[[-.60, .51],
[.47, .63]]
->
[.51, .47]

[[.44, .08, .40],
[.20, -.32, .26],
[.10, .49, -.85]]
->
[.40, -.32, .10]

[[.04, .45, -.05, -.31, .77],
[.50, .48, .02, .06, .83],
[-.39, .17, -.35, -.28, .09],
[.20, -.67, -.09, .82, -.53],
[-.24, -.03, -.13, -.46, -.17]]
->
[.77, .06, -.35, -.67, -.24]

[[.75, .50, .54, .61],
[.67, .54, .63, .48],
[.50, .48, .57, .60]]
->
[.61, .63, .48]

[[.01, .41, .62, .06, -.01],
[.00, .02, .48, .54, .04],
[.02, -.01, .07, .64, .36],
[.00, .11, .69, .25, .00]]
->
[-.01, .54, .07, .11]

[[.86, .34],
[.24, -.03]]
->
[.34, .24]
---
[[.00, -.05, -.05, -.02, -.20, -.01, -.21],
[-.03, -.03, -.05, -.04, -.36, -.02, .15],
[-.02, .00, -.05, -.05, -.26, .02, .69],
[.11, -.08, -.03, .01, .12, .05, -.12],
[-.07, .01, -.06, -.06, -.48, -.03, .56],
[-.07, -.06, -.08, -.08, .04, .02, -.81]]
->
[[-.21, -.01, -.20, -.02, -.05, -.05, .00],
[.15, -.02, -.36, -.04, -.05, -.03, -.03],
[.69, .02, -.26, -.05, -.05, .00, -.02],
[-.12, .05, .12, .01, -.03, -.08, .11],
[.56, -.03, -.48, -.06, -.06, .01, -.07],
[-.81, .02, .04, -.08, -.08, -.06, -.07]]

[[.49, -.18],
[-.43, -.90]]
->
[[-.18, .49],
[-.90, -.43]]

[[-.07, -.09, .04],
[-.61, .62, -.18],
[-.12, .13, -.10],
[.37, -.12, -.48],
[.88, -.04, -.02],
[.00, -.09, .05],
[.20, .00, .03],
[-.25, -.40, .07],
[.03, -.09, -.01],
[-.10, -.13, .03]]
->
[[.04, -.09, -.07],
[-.18, .62, -.61],
[-.10, .13, -.12],
[-.48, -.12, .37],
[-.02, -.04, .88],
[.05, -.09, .00],
[.03, .00, .20],
[.07, -.40, -.25],
[-.01, -.09, .03],
[.03, -.13, -.10]]

[[-.04, -.49, .18, -.03, .13, .12, -.16, .06],
[.38, .00, -.39, .00, .15, .02, .10, -.06],
[.41, -.18, -.01, -.02, -.06, -.10, .10, -.43],
[.23, .44, -.13, -.65, .37, -.04, -.09, -.25],
[.02, .04, .22, .28, .76, .04, -.21, -.25],
[-.24, -.05, .04, .09, -.75, .16, .02, .50],
[.23, -.10, .14, -.08, -.10, -.15, -.09, .07],
[-.19, .28, -.41, .06, -.15, .46, .17, .14],
[-.34, .16, .28, -.41, -.09, -.23, -.19, .33]]
->
[[.06, -.16, .12, .13, -.03, .18, -.49, -.04],
[-.06, .10, .02, .15, .00, -.39, .00, .38],
[-.43, .10, -.10, -.06, -.02, -.01, -.18, .41],
[-.25, -.09, -.04, .37, -.65, -.13, .44, .23],
[-.25, -.21, .04, .76, .28, .22, .04, .02],
[.50, .02, .16, -.75, .09, .04, -.05, -.24],
[.07, -.09, -.15, -.10, -.08, .14, -.10, .23],
[.14, .17, .46, -.15, .06, -.41, .28, -.19],
[.33, -.19, -.23, -.09, -.41, .28, .16, -.34]]

[[.22, -.38, -.59, .70, -.80, .41, .51, -.15, .45, -.43, .21],
[.07, -.31, -.58, .53, -.74, .24, .38, -.21, .16, -.31, .18],
[.38, -.54, -.26, .41, -.55, .27, .26, .17, .66, -.84, -.36],
[-.08, -.09, -.42, .29, -.48, .12, .20, -.26, -.12, .07, .33]]
->
[[.21, -.43, .45, -.15, .51, .41, -.80, .70, -.59, -.38, .22],
[.18, -.31, .16, -.21, .38, .24, -.74, .53, -.58, -.31, .07],
[-.36, -.84, .66, .17, .26, .27, -.55, .41, -.26, -.54, .38],
[.33, .07, -.12, -.26, .20, .12, -.48, .29, -.42, -.09, -.08]]

[[-.55, .16, .42, -.31, -.23, .43, .17, .05, -.22, .05, -.16, .06, .30, -.07, .10],
[-.05, -.03, .01, .12, -.27, -.46, .08, -.24, -.11, .09, -.12, .29, -.69, -.20, .01],
[.25, -.55, -.40, .34, .30, -.27, .33, -.26, .69, .03, .59, .58, -.22, .37, .04]]
->
[[.10, -.07, .30, .06, -.16, .05, -.22, .05, .17, .43, -.23, -.31, .42, .16, -.55],
[.01, -.20, -.69, .29, -.12, .09, -.11, -.24, .08, -.46, -.27, .12, .01, -.03, -.05],
[.04, .37, -.22, .58, .59, .03, .69, -.26, .33, -.27, .30, .34, -.40, -.55, .25]]
